In the rows, 128 means zero.
A state moves one step at a time under one of 8 hidden systems, and each row is a state written as 20 numbers. Each run below is a few steps of one system.
path 1, k_230:
[[118 169 123 147  88 108  93 172 122 116 201 137 146 143 171 122 160 153
  178  45]
 [103 153 142 128 115  82 121 153  89  91 134  70 130 137 156 103 175  50
  100  77]
 [168 178  55 117 149  84 110 166 104 132  98 126 124 148 185 164 148 110
  138  86]
 [135 134 102 132 104  93 159 131  57 185 155  84 134 173 184 146 172 143
   91 141]
 [139 107  79 120 186 131 131 104 116 159  87  72  79 156 161 140 148 108
  113 181]
 [184 115 104 135 162 154 148  97 122 190 124  89 102  99 158 139 144 199
  155 161]
 [135  81 140 167 147 150 142  86 119 181  95  88 105  54 120 105 125 150
  117 186]
 [136  76 121 181 150 172 115 116 183 141  82 164 111  50 145 132 107 167
  133 173]
 [136  71 174 188 107 171 139 148 168  93 135 159 142  80 125 114 129 185
   97 157]
 [143 101 168 146 146 143 118 166 181  42 119 164 140  82  83 126  93 131
   72 140]
 [159 143 160 102 100 120 126 157 165  65 133 203 180 111  77 163  94 151
   79 111]]
path 2, k_956 (11 x 20):
[[139 160 124 110 144  74 120 171 107  93 135  97 142 160 111 145 147  95
   68 114]
 [138 162 130  54 126 100 146  99  95 142 112 105 155 142 112 147 139  88
  116 109]
 [108 132 111  91 127 125 141  96 101 173 109 116 133 192  69 124 138 106
  162 154]
 [ 97 112 141 109 171 158 129 105 163 134 134  91 120 167 101 122 163 118
  174 160]
 [145 121 138 141 163 158 124 134 146 140 117  91 146 100 136 111 182 135
  206 123]
 [113 116 125 175 165 124 115 147 112 184 135 114 150  68 147 122 128 123
  189 119]
 [ 77  84 126 167 127 133 146 129 115 168 118 159 138  92 192 141 116 108
  140 147]
 [119  75 122 183 117 135 172 168 114 105 112 155 129 144 183 147 134 131
   94 165]
 [169 105 140 138 146 117 167 175  99  90 147 114 141 124 160 148 126 145
   54 141]
 [183 119 138  78 132 120 158 122  71 134 134 131 161  96 122 133  90 137
   65 124]
 [140  99 123  76 122 143 133  99  98 152 124 165 149 146  77 121  67 135
   89 157]]
path 3, k_27, 11 rows:
[[ 76 138 131 165  90 112 108 113 151 149 150 139 103 110 128 130 134 144
  145 124]
 [140 131 120 148 107 142 139 132 161  77  93 144  88 115 140 121 140 133
  141 116]
 [140 156 108 155 129  95 126 162 128 109 158 121  86 131 128 143 115 161
  110 115]
 [114 159 128 115 103  89 148 107 120 121 123 122  89 107 131 143 112 111
  103 110]
 [141 136  88 111 115 118 154 112 118 139 104 145  93 153 152 156 118 141
  116 140]
 [113 121 111 126 117 131 129 101 105 154 160 104  85 159 133 118 121 149
  120 144]
 [150 128 125  99 145 151 133  90 127 127 126  98  92  99 133 110 119 138
  137 126]
 [157 128 112 123 144 134 118 110 119 164 136 129 124  78 146 137 104 167
  137 124]
 [106 102 128 143 112 143 118 102 132 158 125 155 122  85 149 122 108 137
  129 136]
 [128  90 128 147 118 165 119 127 160 102 118 155 117 114 159 121 126 148
  111 142]
 [143 117 138 144 125 130 104 147 144  92 152 128 120 110 125 119 125 155
   79 127]]
path 4, k_948 (11 x 20):
[[128 145 106 120  83 133 126  91 149 124  86 121  93 147 122 115 165 124
  138 128]
 [123 161  95 144 145 102 103 131 138 153 140 104  98 158  91 133 138 147
  164 130]
 [ 93 167 144 148  95  97 139 116 139 141 143 100 108 111 125 132 166 127
  162 106]
 [122 147  98 163 115 102 169 144 116 141 109 139  91 128 128 146 121 138
  168 124]
 [ 99 136 134 149 132 104 170 141 123 144 176 121 107 133 143 162 122 153
  141 133]
 [132 122 142 139 126 127 201 127 118 108 126 114  92 103 148 142 119 135
  124 136]
 [162 122 125 113 161 127 177 129 101 142 139 127 117  97 131 147  85 153
  127 135]
 [134 107 150 102 127 144 154  91 107 153 149 130 135  83 141 134  95 146
  109 138]
 [149  88 127 111 136 176 130 100 129 132 115 155 120  93 134 109  86 146
  121 142]
 [151 102 136 111 140 167  88 116 141 125 153 138 143  96 114 100 105 168
  119 125]
 [148 123 138 123 111 146  72 122 152 106 124 149 141  76 113  95 115 138
  108 104]]
path 5, k_632 (11 x 20):
[[103 120 127  60 151 125 123 122  95 149 173 150 168 169 132 143  85  95
  115 114]
 [ 91  97 123  72 124 160 123  88 103 145 131 118 133 196 139  99 134  85
  132 141]
 [111 120 108  96 179 155  79 117 150 112 138  86 103 171 128  98 142  97
  158 127]
 [127 150 127 115 145 131  62 118 130 144 149  77 138 108 149  91 164 112
  168  81]
 [121 128  94 152 117 123  62 130 124 165  90 137 149  99 155 107 150 103
  165 101]
 [101 114  94 187 110 121  93 161 138 145 122 153 136 149 183 138 165 136
  140 132]
 [139 112 117 184 117 118 132 171 125  96 109 109 123 135 180 133 185 131
   90 138]
 [184 135 114 139 166  98 133 166 118 109 109 109 137  90 159 161 139 136
   71 129]
 [154 119 125 114 143 111 147 118 100 181 124 134 168  89 149 169 121 150
   81 151]
 [124  77 131 117 138 157 167  91 135 170  98 145 146 131 136 156 125 142
  110 198]
 [139  93 153 116 159 178 159 110 172 116 131 108 130 139 111 134 154 165
  138 175]]
path 6, k_874, 11 rows:
[[116 152  74 126 111  96 122 109 132 123  69 148  64 116 163 146 107  90
  115 118]
 [119 122 106 152  72 128 161 119 111 117 134 114  78 185 182 127 169 152
  105 141]
 [136 134 126 141 156 115 133 115 132 110 130  45  61 127 115 110 157 127
  103 150]
 [197 175 109 120 138  99 143 114 130 141 107  95 108  70 139 160 144 170
  113 115]
 [128 129 113 148  84 116 134  74 110 206 125 130 105  86 130 136 124 181
  115 153]
 [ 99  91 132 175 129 156 142 103 184 135 116 143  87  91 159 143 127 158
  130 174]
 [157 112 169 160 117 158 137 146 172  75 156 116 128  91 129 120 158 192
  113 128]
 [156 153 148 130 130 108  92 136 149 112 155 128 130  64  65 121  95 166
   98 108]
 [118 151 123 111  90 107 108 115 162 127 127 206 138  93 119 170  77 147
   98 111]
 [ 72 103 142 121  70 149 134 110 164  96 145 191 114 183 118 131 114 135
  105 147]
 [104 141 152  99 140 141 129 145 184  39 157 122  97 186  92 122 133 113
  132 122]]
path 7, k_948 (11 x 20):
[[134 111 101 104 125 149  56 101 131 153 141 134 136 142 148 113 128 149
   83 137]
 [135 122 117 116 118 157  57  98 173 111 104 115 118 125 141 101 165 133
  113 125]
 [160 155  96 136 118 122  60 133 155 132 105 115 131 125 108 113 170 149
  136 109]
 [104 168 111 153 101  86  75 126 158 149 119 127 132 121 112 141 168 126
  130 114]
 [ 97 160 104 155  95  98 123 139 166 123  99 151 111 158 129 162 165 127
  148 128]
 [106 157 117 155 120  92 155 158 152 113 135 117 102 181 108 163 169 141
  136 140]
 [111 170 137 132 135  79 187 139 133 114 124  90  99 138 104 164 156 111
  140 129]
 [121 159 126 115 133  89 209 120  94 158 120 113 112 134 110 168 125 116
  161 132]
 [ 91 116 136 118 131 124 203 101  89 175 151 122 109 141 128 147 103 125
  157 158]
 [114  92 149 127 147 167 196 107 103 138 149 111  99 120 138 112 102 134
  171 149]
 [159  99 152 133 159 163 166 126  89 138 156 105 125  74 128  93  96 156
  162 122]]
path 8, k_956 (11 x 20):
[[ 81 119 127 139  69 107  90 114 126 157 124 138 161 144 161 133 174 110
   75 136]
 [140 130  91 144 133  99 138 143 141 106  52 123 104 154 125 156 156  99
   83 163]
 [143 168 137 105 132  91 146 142 134 135 150 101 168 158 116 179 179 147
   97 134]
 [133 141 147 105 123 103 150  93  95 162  98  81 142 106  74 115 150 101
  125 138]
 [107 133 121 104 156 125 162 104 142 173 109 142 132 139  79 164 113 125
  177 164]
 [ 86 103 170 143 119 157 152 118 155 131 141 116 148 142 102 118 171 137
  168 154]
 [142 116 147 161 175 142 146 156 149 102 104 112 124  77 119 117 140 122
  176 125]
 [119 131 149 147 139 117 145 157 115 148 158 147 166  76 151 142 113 133
  167  95]
 [ 86  94 133 154 103 127 155 136  90 135 123 158 128 110 152 110  94  94
  123 127]
 [118  98 114 133 135 137 166 159 122  84 129 165 111 164 166 148 100 119
  104 144]
 [162 115 143 113 122 138 145 157  98  80 160 112 142 152 149 116 138 141
   84 112]]
path 9, k_230, 11 rows:
[[ 75 140 148 108 153 146  97  66 230 115 109 130  89  76 100 138 118 111
  176 134]
 [135 153 152 170  52 137 133 133 152 115 124 156 133  84  88  97 158 174
  204  81]
 [ 55 148 158 186 112  71 116 174 135  88 151 133 116  95 107 121 111  77
  120  98]
 [121 168 123 129  95 101 151 169 162  47 110 175 127 141 181 175 149 100
  133  75]
 [143 155 114 132  93  83 168 186  61  86 153 119 118 201 124 129 133 122
   94  98]
 [126 169  92  66 162  78 154 124  97 125 146 107  94 172 150 173  96  88
   92 116]
 [156 148  81  70 102 126 167  74  75 177 115 116 102 175 150 141 132 143
  141 128]
 [103 113  88 121 142 137 120  74  84 208 147  85  69 152 132 101 108 133
  147 161]
 [120 113 117 125 149 172 118  64 154 166 126  93  74  79 179 109 137 150
  178 139]
 [152 100 132 188 115 163 115 110 121 144 109 102  94  45 150  71 141 162
  163 124]
 [127  97 135 200 136 131  98 151 149 112 116 140 109  27 170 114 112 140
  103 129]]
path 10, k_632:
[[ 76 124 158 154 131 103 128 130 123 144 161 106 121 126  69 118 122 113
  122 149]
 [123 147 137  97 109 135 159 110 153  92 108 149 114 114 155 141 128 109
  160  93]
 [146 145 100 134 119 114 113 139 101 144 141 121 108 155  84 107 113 155
  139 120]
 [ 75 132 148 141 123 103 137 131 128 121 142 128 117 110 130 131 118  89
  132 116]
 [142 143 100 110 103 130 143 121 116 118 121 143 101 142 158 131 123 138
  142 101]
 [113 127 114 151 135 107 115 139 103 138 147 110  95 137 112 114 113 127
  111 138]
 [115 131 133 120 126 125 140 113 134 120 133 127 107  98 168 139 119 115
  125 110]
 [151 128  97 126 119 132 122 114 112 147 124 129 102 123 136 120 115 155
  121 129]
 [104 115 133 147 134 128 119 122 139 136 138 125 110 106 129 129 118 131
  114 143]
 [142 126 131 122 109 143 134 111 149 116 124 138 117 102 150 131 135 151
  124 122]
 [143 123 122 137 122 129 113 126 136 126 125 134 122 110 102 121 123 154
  109 137]]
path 11, k_171:
[[ 98 112 126 139  64 118 169 122 108 156 115 198 149 137 138 152 109 134
  121 139]
 [ 86 102 113 135 128 139 130 138 158  82 112 153  90 197 105 125 115 104
  119 162]
 [160 166 136  72 133 121 125 135 132  67 157 105 118 158  93 116 128 125
  120  86]
 [137 174 118  94 125  81 115 102  92 164 128 119 122  82 101 130  90 108
  126  90]
 [ 81 136  97 120 115 122 120 101 142 177 123 180 124 120 173 166 104 123
  168 121]
 [ 91 100 115 137  88 167 140 113 128 123 134 134  95 198 143  95 149 130
  172 133]
 [143 139 124 130 167 134 103 145 128  84 150  60  81 139 105  79 139 117
  148 102]
 [166 170 134 114 147  97 126 130  98 140 150  90 132  46 160 130 123 135
  136  69]
 [106 107 106 164 101 118 151 108 101 194 104 158 123  74 195 152 118 136
  133 143]
 [ 96  70 120 167 121 171 153 132 158 111 126 143  95 179 181 130 155 145
  122 181]
 [172 112 156 123 142 155 143 138 133  64 146  63 104 149 103  89 162 151
   92 141]]
path 12, k_171 (11 x 20):
[[126  89 127 128 148 144 115 117 125 151 123 161 141  66 163 136  84 126
   99 143]
 [125  73 131 129 103 178 116 125 146 114 131 176 150 136 166 122 122 155
   97 150]
 [143  93 132 128 120 157  83 136 139  87 130 128 128 148 101  86 130 140
   73 144]
 [167 152 129 101 133 114  62 137 152 101 131 130 156 101 103 126 131 139
   77 102]
 [133 152 112 119  79  97  80 114 129 161 110 171 171 104 118 144 136 137
   97 112]
 [ 87 137  94 142  87 113  83 125 161 145  99 173 137 178 117 141 156 120
  132 140]
 [114 160 113 120 102 118  98 145 152  99 125 114 129 210  92 116 187 117
  153 108]
 [136 195 111 112 134  76 109 142 108 133 122  75 126 142  83 117 162  97
  165  82]
 [107 182 104 128 138  73 139 130 106 182 120 113 138 110 151 163 145  93
  191  93]
 [ 79 121 107 150 114 124 183 121  99 177 114 126 117 166 177 145 158 100
  204 137]
 [106 102 128 145 169 152 185 143 104 115 137  72  83 180 152 108 154 103
  184 146]]
path 13, k_27 (11 x 20):
[[120 185 119 117 174  83 174 112 183 158  90  96 123 121 120 216 183 124
  172 148]
 [119 143 129 175  66 109 202 110  94 198 113 106 126 146  99 133 188 170
  185 155]
 [ 95 114 138 157 171 150 194 127 145 124 116 108  65 142  79 123 112 125
  211 168]
 [149 152 170 131 141 133 209 144 125 113 187 105 118  89 142 146 130 181
  183  97]
 [133 124 141 143 117 113 201 137  78 141 128 168 118  62 100 131  47 133
  150 116]
 [ 84 100 136 109 129 143 189 127 135 116 153 204 121 137 170 175  63 122
  132 134]
 [130  83 148 111  79 167 164 130  87  86 174 155 130 170 149  96  99 150
   81 127]
 [152 109 130  67 171 145 112 133 116  80 161 132 123 137 100 105  55 113
   72 121]
 [150 147 132  42 126 125  89 102 120 145 162 152 180 111 140 149 103 135
   83  93]
 [119 108  97  89  90 149  67  93 114 172 100 180 171 146 119 107 116 119
  114 130]
 [105 102 109 113 133 172  39 122 173 120 134 140 138 180 137  98 156 124
  141 127]]
path 14, k_874:
[[ 96 120 100 171 144 106 142 140  83 153 138 100  74 126 164 114 113 104
  150 130]
 [154 106 127 147 134 125 159 143  97 106 112  93 111  92 201 123 149 114
   95 121]
 [179 107 102 148 148 122 137 138  74 151 136  94 105 106 142 115 112 166
   80 150]
 [143 114 115 133 158 122 111 107 125 170 144 118 119  76 174 158 110 160
   77 155]
 [157  77 132 128 126 173 121  92 154 152 120 142 145  95 157 136 133 182
   77 172]
 [141  95 140 135 157 173  85 120 184 134 164 133 140 108 112 129 125 200
  114 164]
 [141 126 162 109 134 153  65 116 202 113 147 152 177  80 103 132 140 170
  119 118]
 [127 134 134 116  97 142  65 127 179 120 126 196 175 118  68 125 115 156
  134 115]
 [ 67 141 137 123  94 123  77 143 190  97 142 197 156 168  87 138 126 114
  149 109]
 [ 84 147 149 108  90 123 111 156 169  50 119 165 148 198  79 121 154  77
  143  98]
 [105 185 119  93 109  85 134 162 121  75 124 131 125 210  62 129 139  74
  154  87]]
path 15, k_209, 11 rows:
[[145 171 121  89  73  72 148 138  82 159 151 154 199 149 164 187 152 141
   73  97]
 [ 82 108  96 130 146 107 106 116 173 137  62 161 118 164 128 176 124  81
   68 195]
 [152 143 127 117 165 140 130 136 192 105 154  85 123 181 134 166 204 181
  136 149]
 [125 157 180  89 120 104 139  85 122 147 132  62 153 112  41 115 164 112
  113 136]
 [126 170 115 120 171 103 119  98 164 178  92 126 125  35 124 165 114 116
  195 112]
 [ 90 131 127 192  69 113 156 141 130 181 115 162 158 139 130 148 180 155
  195 133]
 [100  91 138 212 143 136 131 169 143  91  97 103  90 130  90  87 143 108
  137 165]
 [172 144 162 133 158 126 172 175 115  62 166  90 115  84 131 111 123 141
  147  76]
 [137 138 141  98 103 100 197 127  65 134 112 168 152  83 120 143  65  95
  117 101]
 [100  95  84 129 149 142 164 136 129 146 105 206 107 154 170 173  68 121
  145 160]
 [115  74 133 124 118 186 154 133 136 103 160 136 125 222 136 108 149 160
  127 168]]
path 16, k_209 (11 x 20):
[[ 86 126 170 162 107  97 205 130 120 163 158 140 138  85 131 173 121 148
  124 152]
 [127  80 153 160 128 167 184 121 167 109  75 166 118  86 130 142 120 144
  134 173]
 [159 102 142 148 140 156 171 140 129 127 168 134 121 112  98 127 104 203
  135 155]
 [119 104 176 104 115 158 141 109 137 110 158 163 144  84  87 108  73 142
  125 124]
 [162 122 106 110 124 162 109 119 142 133 116 197 138  92 116 122  73 163
  159 110]
 [107 120 112 135  95 143  85 143 126 135 166 185 137 170 102 107  97 159
  142 115]
 [122 123 115 115 121 153  62 145 153  70 131 149 115 158 101  79 114 112
  132  97]
 [161 176  97  90 121 110  78 150 110  98 147 126 121 153 107 102 121 124
  139  62]
 [ 99 174  92  91 105  81  98 128 101 126 125 146 120 165 126 130 113  72
  130  77]
 [102 153  71 117 122 104 115 136 127 121  95 130  96 195 162 144 153  84
  146 113]
 [108 145 106 124 124 103 142 130 101 120 132  65  90 205 143 122 183  97
  126 130]]

Which system made each run below?
path 17:
[[160 110  91 140 122 169  63 116 140 140 110 125 116 107 170  89 153 156
  157 108]
 [128 120 108 173 115 133  45 138 143 136 133 113 125 106 151  88 165 145
  126 111]]
 | k_874
path 18 (2 x 20):
[[144  92 128 105 192 166 161 136 147  73  80 138 105 105 149 129  90  85
  135 140]
 [169 136 130 105 127 138 140 150  84 131 198 117 152 139 157 121 128 178
  134  89]]
 | k_874
path 19 (2 x 20):
[[126 153 124  96 109 119 168 101  90 158 125  92 133 125 190 134 169 102
  175  89]
 [136 103 102 152 130 144 153 105  65 172  87  90  89 117 138  78 132 112
  174 140]]
 | k_874
path 20 (2 x 20):
[[146 131 127 160 114 111 129 184 128  85 144 148 142 126 164 146 143 148
  104 103]
 [145 128 132 120 128 102 146 158 110  85 127 118 137 150 137 144 139 110
   58 128]]
 | k_230
path 21, 2 rows:
[[183 140  94  79 148 136 101 126 130 112 102 155 136 121 119 130  96 135
  120 107]
 [113 136 127  94  97 122  78  96 124 153 160 134 147 139 114 120 129 137
   87 119]]
 | k_948
path 22, 2 rows:
[[101 155  37 126 116  99  30  97 116 219 115 155 111 134 189 140 114 120
  148 107]
 [ 84 100  87 165  85 164  65  89 138 141  95 104  71 147 211  70 187 104
  154 122]]
 | k_27
path 23 (2 x 20):
[[183 108 178 119 136 180  87 113 144 112 181  99 148  28 134  74 124 196
  127  92]
 [157 121  97 140 124 143  71 120 125 159 102 199 131  20 114 103  38 151
  150  97]]
 | k_956
path 24:
[[161 102  73 141  93 165 111 103 126 135  50 162  97 119 173 102 136 138
  138 128]
 [134 123 106 156 156 134  59 144 157 157 181 110 128 147 137 131 149 188
  119 146]]
 | k_948
path 25, 2 rows:
[[173 145 137 115 170 112 163 198  60 135 131  78 197 182  54 108 163 112
  168 113]
 [ 80 154 157  90 182  92 160 144  94 174 139 108 193 128  80 146 126  52
  210 103]]
 | k_27
path 26 (2 x 20):
[[155 120 111  83 112 176 104 111  82 139 114  98 146 175 125  50 169 105
  206  86]
 [ 89 115 110 175 125 113  57 145  67 184 154  80 130 133 120  56 139  95
  164 106]]
 | k_948
path 27:
[[101 145 156 121 123 137 121  93 154 171 135  95 155 124  73 111 181 135
  216 126]
 [ 82 125 133 169 162 134 125 123 167 153  98 112 107  86 105 119 145 105
  224 137]]
 | k_956
path 28:
[[129 132  96 137  97 154  22 119 142 108 129 117 105 118 185  59 160 120
  145  66]
 [133 166  47 150 136  97  40 146 140 137 109 138  89 128 190 138 128 120
  133  87]]
 | k_956
path 29, 2 rows:
[[188 108  91 146 123 155 141 129 137 141  96 168 122  99 169 151 121 193
  119 145]
 [140 109 133 163 111 119  93 142 120 146 171 130 137 103 121 123 119 187
   59 149]]
 | k_956
path 30 (2 x 20):
[[113 137  81 124 135 101 119 139 109 129  84 117 106 185 116 127 141  77
  122 140]
 [ 97 150 125 108 140 112 130 125 125 153 151  87 140 180 143 141 178 108
  163 119]]
 | k_948
path 31:
[[126 156  96  91 145 105  80 102 106 143 118 136 100  68 143 114  61  85
  126  82]
 [ 83 122  88 130  84 131  89  85 113 199 159 165 102 148 169 129 104 154
  136 129]]
 | k_632
path 32 (2 x 20):
[[146 122 129 101 122 119 120 130 112  95 101 171 134  89  89 117  57 102
   72 121]
 [111 125 114  97  84 135  96 120 143 127 149 209 151 152 134 147  87 144
   95 117]]
 | k_230
path 33, 2 rows:
[[ 94 104  56 116 169 140 119  60  99 202  84 112  30 138 120  99  67  92
  167 170]
 [110  91 109 132 128 188 130 102 186 155 168 141 115 195 201 158 180 205
  167 171]]
 | k_956
path 34 (2 x 20):
[[155  80 124 131 121 164 175 124  83 146  90 146 138 129 111 102 107 138
  135 159]
 [126  89 140 125 176 157 126 146 141 122 171 141 138 137 113 136  90 155
  108 161]]
 | k_956
path 35, 2 rows:
[[ 95 111 122 135 104 165 122 106 124 138  98  83 119 198 113  68 207  93
  214 129]
 [120 138  99 152 227 127 108 158 155 139 136  62  92 136 155 134 161 112
  215 125]]
 | k_956
path 36, 2 rows:
[[ 50  81 131  71 160 141  95 124 137 108 142 181 154 180 149 138  67  44
   72 147]
 [163  99 143  63  93 177  99 123 111  90 144 124 197 193 172  94 184 126
   69 108]]
 | k_27
path 37, 2 rows:
[[104 150 150  84 144 124  90 103 117 184 158 103 196  88 156 121 158  91
  189  74]
 [115 104  98 172 112 122  89 139 105 192  54 142 184 105 150 113 175  90
  164 132]]
 | k_209
